data =
117,124,109,125,129,125,132,145,128,105,130,116,126,124,132,131
125,138,141,115,137,121,124,114,120,140,142,125,120,135,141,131
The largest entry in the last row -> 142
The first entry in the row that holds the smallest entry is 117
Report the third entry from the end, reading row by row.
135
Report the last entry, reading row by row.
131
The bottom-left entry -> 125
Report the 5th entry in reading order.
129
The smallest entry in the last row is 114
Report the entry in the top-right corner.
131
Report the entry directly above 115.
125
Report the entry just right of the smallest entry.
130
